R: rows in 3 groups, each row roughly a mix of its group's directions:
R (111 x 10):
array([[ 0.17,  0.41,  0.39,  0.12, -0.02, -0.10, -0.44,  0.00,  0.08,
        -0.07],
       [ 0.08,  0.34, -0.08,  0.10,  0.18,  0.40,  0.43,  0.07,  0.15,
        -0.18],
       [-0.29, -0.24,  0.16,  0.14,  0.29,  0.31,  0.35,  0.06,  0.20,
         0.24],
       [-0.34, -0.14,  0.35, -0.17, -0.17,  0.11, -0.09, -0.37,  0.06,
         0.34],
       [ 0.05, -0.20,  0.13, -0.42,  0.31,  0.02, -0.12,  0.24,  0.38,
        -0.20],
       [-0.46,  0.10,  0.01,  0.04,  0.17,  0.13, -0.16, -0.50, -0.05,
         0.21],
       [ 0.01, -0.32,  0.16, -0.11, -0.57, -0.13,  0.06,  0.23,  0.21,
        -0.03],
       [-0.10, -0.34,  0.13, -0.29, -0.46,  0.26, -0.18, -0.05, -0.02,
         0.21],
       [-0.04, -0.03,  0.10,  0.27,  0.52,  0.07,  0.43,  0.07, -0.19,
        -0.02],
       [-0.14,  0.28, -0.14,  0.20, -0.27, -0.29,  0.10, -0.05,  0.37,
         0.35],
       [-0.06,  0.19, -0.16,  0.13, -0.02,  0.41,  0.34,  0.44,  0.13,
        -0.09],
       [-0.42, -0.11,  0.00, -0.34,  0.19,  0.18,  0.16, -0.02, -0.19,
        -0.38],
       [-0.03, -0.15,  0.38,  0.00,  0.01,  0.22, -0.17,  0.06, -0.55,
         0.16],
       [ 0.05,  0.09, -0.08,  0.35, -0.09,  0.17, -0.02, -0.42, -0.16,
         0.45],
       [-0.18, -0.06,  0.45,  0.14, -0.10, -0.09, -0.01, -0.07,  0.35,
         0.42],
       [-0.37,  0.19, -0.17,  0.08,  0.56,  0.10, -0.11, -0.09, -0.09,
         0.17],
       [ 0.29,  0.36, -0.05, -0.15, -0.16, -0.46, -0.11,  0.11, -0.18,
        -0.22],
       [-0.11,  0.09,  0.30,  0.32, -0.06, -0.02, -0.47, -0.37,  0.07,
         0.03],
       [ 0.19, -0.08,  0.20,  0.28,  0.19, -0.14,  0.04,  0.13,  0.59,
         0.00],
       [ 0.03,  0.07,  0.11, -0.04,  0.24, -0.19, -0.01, -0.44,  0.53,
         0.06],
       [ 0.21, -0.44, -0.02, -0.22, -0.29, -0.25, -0.01, -0.28,  0.17,
         0.22],
       [-0.15,  0.51,  0.38,  0.17, -0.12, -0.12, -0.16, -0.24,  0.12,
        -0.07],
       [-0.12, -0.42,  0.19, -0.28, -0.04, -0.17,  0.40, -0.15,  0.19,
        -0.17],
       [-0.18, -0.06, -0.34, -0.01, -0.11, -0.09, -0.60,  0.08,  0.14,
        -0.16],
       [-0.08,  0.32,  0.11,  0.08, -0.16, -0.22, -0.05, -0.22,  0.41,
        -0.40],
       [ 0.05, -0.19,  0.29,  0.35, -0.34,  0.16, -0.13,  0.15, -0.13,
         0.38],
       [ 0.41, -0.16,  0.03, -0.07, -0.34,  0.09, -0.11, -0.44, -0.21,
         0.09],
       [ 0.29,  0.09, -0.11, -0.19, -0.10,  0.30,  0.56, -0.09,  0.14,
         0.01],
       [-0.25, -0.22, -0.41,  0.02, -0.34, -0.16,  0.01, -0.24,  0.30,
        -0.14],
       [ 0.04, -0.16,  0.01, -0.16,  0.10,  0.39,  0.45,  0.32,  0.05,
        -0.24],
       [-0.09, -0.26, -0.18, -0.17, -0.48, -0.10,  0.34, -0.13,  0.27,
        -0.07],
       [-0.12, -0.26,  0.60,  0.00,  0.04, -0.01,  0.16, -0.02,  0.33,
         0.05],
       [ 0.32, -0.08, -0.26, -0.13, -0.16,  0.17, -0.47, -0.04, -0.11,
         0.31],
       [ 0.22,  0.20, -0.32, -0.05,  0.04, -0.30,  0.28,  0.22,  0.28,
        -0.30],
       [ 0.41,  0.16, -0.05, -0.19,  0.33, -0.17, -0.05, -0.40, -0.17,
        -0.18],
       [ 0.21,  0.27, -0.22,  0.00, -0.33, -0.17, -0.05,  0.36, -0.35,
        -0.18],
       [-0.47,  0.02, -0.07, -0.29, -0.18, -0.29, -0.24, -0.29, -0.12,
         0.05],
       [-0.49, -0.18, -0.08,  0.16,  0.21,  0.48,  0.06, -0.05, -0.04,
        -0.06],
       [-0.06, -0.32, -0.20, -0.04,  0.18,  0.62,  0.00, -0.08,  0.06,
         0.09],
       [ 0.02, -0.26, -0.39,  0.38, -0.29,  0.24,  0.10, -0.07,  0.17,
         0.19],
       [ 0.51, -0.22,  0.10, -0.19, -0.25, -0.29, -0.14, -0.13,  0.03,
         0.22],
       [ 0.51,  0.23, -0.11, -0.19,  0.01, -0.22, -0.10, -0.05,  0.31,
         0.27],
       [-0.44, -0.05,  0.35,  0.38, -0.13,  0.00, -0.18, -0.16, -0.14,
        -0.16],
       [ 0.00, -0.08,  0.11, -0.26,  0.02, -0.50, -0.02, -0.13,  0.23,
        -0.43],
       [ 0.22,  0.17, -0.19, -0.26, -0.19, -0.49, -0.08, -0.22,  0.27,
         0.00],
       [ 0.44, -0.15, -0.16, -0.05, -0.05,  0.05,  0.22,  0.13, -0.18,
        -0.49],
       [ 0.00, -0.28,  0.25, -0.17, -0.17,  0.31, -0.15, -0.07, -0.51,
         0.05],
       [-0.47,  0.22,  0.25, -0.04, -0.10, -0.23,  0.16, -0.02,  0.14,
         0.38],
       [-0.37, -0.10,  0.28,  0.24,  0.01, -0.06, -0.08, -0.40,  0.34,
         0.12],
       [-0.03,  0.08, -0.47, -0.13, -0.38, -0.27, -0.23, -0.25,  0.08,
        -0.02],
       [ 0.27, -0.06, -0.24,  0.19,  0.34,  0.16,  0.41, -0.28, -0.09,
         0.13],
       [-0.35,  0.04, -0.06,  0.25,  0.03,  0.49,  0.08,  0.24, -0.18,
        -0.25],
       [-0.06,  0.07, -0.31, -0.30,  0.13,  0.15, -0.02,  0.32,  0.21,
        -0.45],
       [-0.48,  0.22, -0.05, -0.26, -0.11, -0.03, -0.09,  0.19,  0.18,
        -0.38],
       [-0.29,  0.33,  0.14, -0.38, -0.12,  0.24,  0.12,  0.34,  0.01,
        -0.16],
       [-0.07, -0.23,  0.13,  0.03, -0.16, -0.53,  0.00, -0.44,  0.02,
         0.04],
       [-0.13, -0.27,  0.26,  0.30, -0.34, -0.09, -0.33, -0.24, -0.15,
         0.17],
       [ 0.13,  0.12, -0.17, -0.23,  0.43,  0.29,  0.42,  0.09, -0.13,
        -0.09],
       [ 0.39,  0.27,  0.29, -0.01, -0.23, -0.37, -0.22, -0.06,  0.07,
        -0.15],
       [-0.11, -0.03,  0.49,  0.08,  0.40,  0.00, -0.11, -0.32,  0.13,
         0.17],
       [ 0.33,  0.24,  0.23, -0.03,  0.16, -0.31, -0.42, -0.22, -0.04,
         0.11],
       [ 0.08, -0.07, -0.02, -0.23,  0.06,  0.14,  0.08,  0.13, -0.61,
        -0.32],
       [ 0.21,  0.20,  0.10,  0.09, -0.27, -0.04, -0.40,  0.05, -0.36,
        -0.34],
       [-0.14, -0.44, -0.24,  0.37, -0.33, -0.01,  0.17, -0.02,  0.16,
         0.11],
       [-0.33, -0.19,  0.50, -0.04,  0.30,  0.13, -0.07, -0.20,  0.17,
         0.09],
       [ 0.06,  0.08,  0.10,  0.15,  0.14,  0.61, -0.18,  0.13, -0.17,
        -0.27],
       [-0.15, -0.17,  0.24, -0.58,  0.09,  0.07, -0.22, -0.20,  0.19,
         0.08],
       [ 0.06,  0.50,  0.24, -0.10,  0.13, -0.12, -0.37, -0.04,  0.13,
        -0.29],
       [ 0.42, -0.12,  0.18, -0.06,  0.14,  0.15,  0.53,  0.10, -0.10,
         0.13],
       [-0.01,  0.50,  0.11,  0.25,  0.40,  0.15,  0.13, -0.13,  0.05,
        -0.19],
       [-0.12,  0.36,  0.10,  0.28,  0.16, -0.30,  0.00, -0.20,  0.22,
         0.38],
       [ 0.61,  0.09, -0.04, -0.19,  0.08,  0.12, -0.08, -0.01,  0.31,
         0.21],
       [ 0.00,  0.01,  0.04, -0.21, -0.43, -0.20,  0.03,  0.34,  0.33,
         0.29],
       [-0.19, -0.14, -0.14,  0.39, -0.03, -0.12,  0.05, -0.47, -0.12,
         0.31],
       [ 0.18,  0.17,  0.16,  0.09,  0.46, -0.20, -0.21, -0.15,  0.37,
         0.17],
       [-0.11,  0.35,  0.34, -0.33, -0.09, -0.27,  0.13, -0.21,  0.12,
        -0.26],
       [-0.11, -0.18, -0.12, -0.16, -0.01, -0.11, -0.41, -0.36, -0.40,
        -0.19],
       [ 0.33,  0.14, -0.02,  0.21,  0.38,  0.20,  0.31, -0.26, -0.16,
         0.19],
       [ 0.21, -0.34, -0.03, -0.29,  0.43, -0.28,  0.03,  0.14, -0.14,
        -0.19],
       [ 0.26, -0.19,  0.17,  0.17, -0.11,  0.16,  0.49, -0.03, -0.12,
         0.36],
       [-0.11,  0.27, -0.28, -0.03, -0.36, -0.15,  0.22, -0.36, -0.29,
         0.08],
       [-0.25,  0.14,  0.49,  0.22,  0.01, -0.20,  0.16,  0.04,  0.06,
         0.37],
       [ 0.37, -0.16, -0.15, -0.07, -0.17,  0.24,  0.13,  0.06,  0.41,
         0.35],
       [ 0.19,  0.00,  0.05, -0.11,  0.09, -0.27,  0.27,  0.26,  0.51,
        -0.24],
       [ 0.23, -0.07, -0.36,  0.21,  0.10,  0.23,  0.45, -0.18,  0.21,
        -0.06],
       [-0.03, -0.09, -0.10, -0.52,  0.00,  0.03, -0.35,  0.15,  0.37,
         0.12],
       [ 0.10, -0.18,  0.25,  0.24, -0.32,  0.31, -0.15, -0.20,  0.39,
         0.07],
       [ 0.22, -0.25,  0.21, -0.07, -0.58, -0.24,  0.05, -0.02,  0.00,
        -0.20],
       [ 0.29, -0.01,  0.14, -0.14, -0.29, -0.22, -0.35, -0.37,  0.10,
        -0.23],
       [-0.45, -0.18,  0.05,  0.03,  0.07, -0.15,  0.20,  0.36,  0.12,
        -0.37],
       [ 0.36,  0.44, -0.10, -0.06, -0.17, -0.07, -0.30,  0.09, -0.11,
        -0.33],
       [-0.03, -0.39,  0.18, -0.19, -0.22, -0.43, -0.02, -0.36, -0.01,
         0.00],
       [-0.19, -0.14,  0.06, -0.01, -0.35,  0.20, -0.04, -0.14,  0.02,
        -0.58],
       [-0.19, -0.26,  0.31,  0.06,  0.25,  0.31, -0.40, -0.04,  0.10,
         0.22],
       [ 0.11, -0.13, -0.10,  0.21,  0.17,  0.12, -0.26,  0.53,  0.34,
        -0.01],
       [ 0.16,  0.05,  0.02,  0.19,  0.42, -0.04,  0.27,  0.12, -0.19,
        -0.47],
       [ 0.36,  0.30,  0.36,  0.04,  0.38,  0.09,  0.19, -0.08, -0.18,
         0.09],
       [ 0.23,  0.19,  0.04, -0.13, -0.27,  0.02,  0.19,  0.03,  0.46,
        -0.38],
       [ 0.36,  0.07, -0.22, -0.34, -0.13, -0.21,  0.32,  0.33, -0.02,
        -0.10],
       [-0.02,  0.32, -0.41,  0.39, -0.03, -0.13,  0.16,  0.29, -0.18,
        -0.07],
       [-0.53, -0.01, -0.06, -0.18, -0.15,  0.18, -0.22, -0.29,  0.00,
         0.29],
       [-0.04, -0.08, -0.22,  0.26, -0.01,  0.33, -0.02, -0.02, -0.56,
        -0.21],
       [ 0.14, -0.24, -0.09, -0.31, -0.37,  0.27,  0.24,  0.17, -0.09,
         0.31],
       [-0.12,  0.14,  0.16, -0.15,  0.40, -0.08,  0.32, -0.11,  0.47,
        -0.05],
       [ 0.09,  0.05, -0.04, -0.27, -0.44, -0.11, -0.20, -0.22,  0.14,
         0.43],
       [-0.43, -0.23, -0.05, -0.01,  0.17, -0.17,  0.34, -0.21, -0.30,
         0.17],
       [-0.10,  0.07,  0.00,  0.36,  0.00,  0.47,  0.08,  0.45, -0.01,
         0.10],
       [ 0.25, -0.01,  0.16, -0.05, -0.23,  0.05,  0.41,  0.19,  0.49,
        -0.05],
       [-0.18, -0.21, -0.35, -0.24,  0.25,  0.33,  0.37,  0.10,  0.10,
         0.00],
       [-0.09,  0.24,  0.29,  0.11,  0.30, -0.07, -0.03, -0.28, -0.40,
         0.30],
       [-0.38, -0.08,  0.23,  0.43, -0.17,  0.09,  0.15,  0.30,  0.01,
         0.20]])

one row of each group, then the others: which group is each in?
[-0.02,  0.07, -0.01, -0.28,  0.40,  0.29,  0.24,  0.07,  0.06, -0.44]  <62>
[-0.03, -0.37, -0.15, -0.17, -0.18, -0.07,  0.02, -0.23, -0.31,  0.46]  <15>
[-0.11, -0.29, -0.16, -0.02, -0.03,  0.48, -0.45,  0.06, -0.17,  0.03]  <75>

[ 0.12, -0.01, -0.09, -0.34,  0.16, -0.05,  0.41, -0.03,  0.50, -0.01]  <62>
[-0.57, -0.32,  0.10,  0.05,  0.00, -0.06,  0.28, -0.19,  0.13, -0.05]  <62>
[ 0.00, -0.40,  0.01,  0.04, -0.42, -0.37, -0.17,  0.03,  0.27, -0.13]  <15>
[-0.17,  0.45, -0.19,  0.09,  0.39, -0.28, -0.09,  0.11,  0.20,  0.16]  <75>
[-0.24,  0.07,  0.13, -0.39,  0.31, -0.12, -0.18,  0.26,  0.37,  0.12]  <75>
[ 0.36, -0.12,  0.13, -0.51, -0.20,  0.09,  0.22,  0.09, -0.13,  0.20]  <15>
[ 0.36, -0.16,  0.17, -0.47,  0.21, -0.24,  0.09, -0.04, -0.17, -0.20]  <62>
[-0.22,  0.32,  0.12, -0.45, -0.07, -0.21, -0.21, -0.01,  0.11, -0.34]  <15>
[-0.41, -0.06, -0.14,  0.31,  0.04,  0.28, -0.36, -0.21, -0.19,  0.11]  <62>
[-0.25,  0.06, -0.53,  0.19, -0.15,  0.12,  0.07, -0.34,  0.14, -0.14]  <75>
[-0.33,  0.07, -0.18, -0.14, -0.17,  0.21, -0.34,  0.01, -0.36,  0.32]  <75>
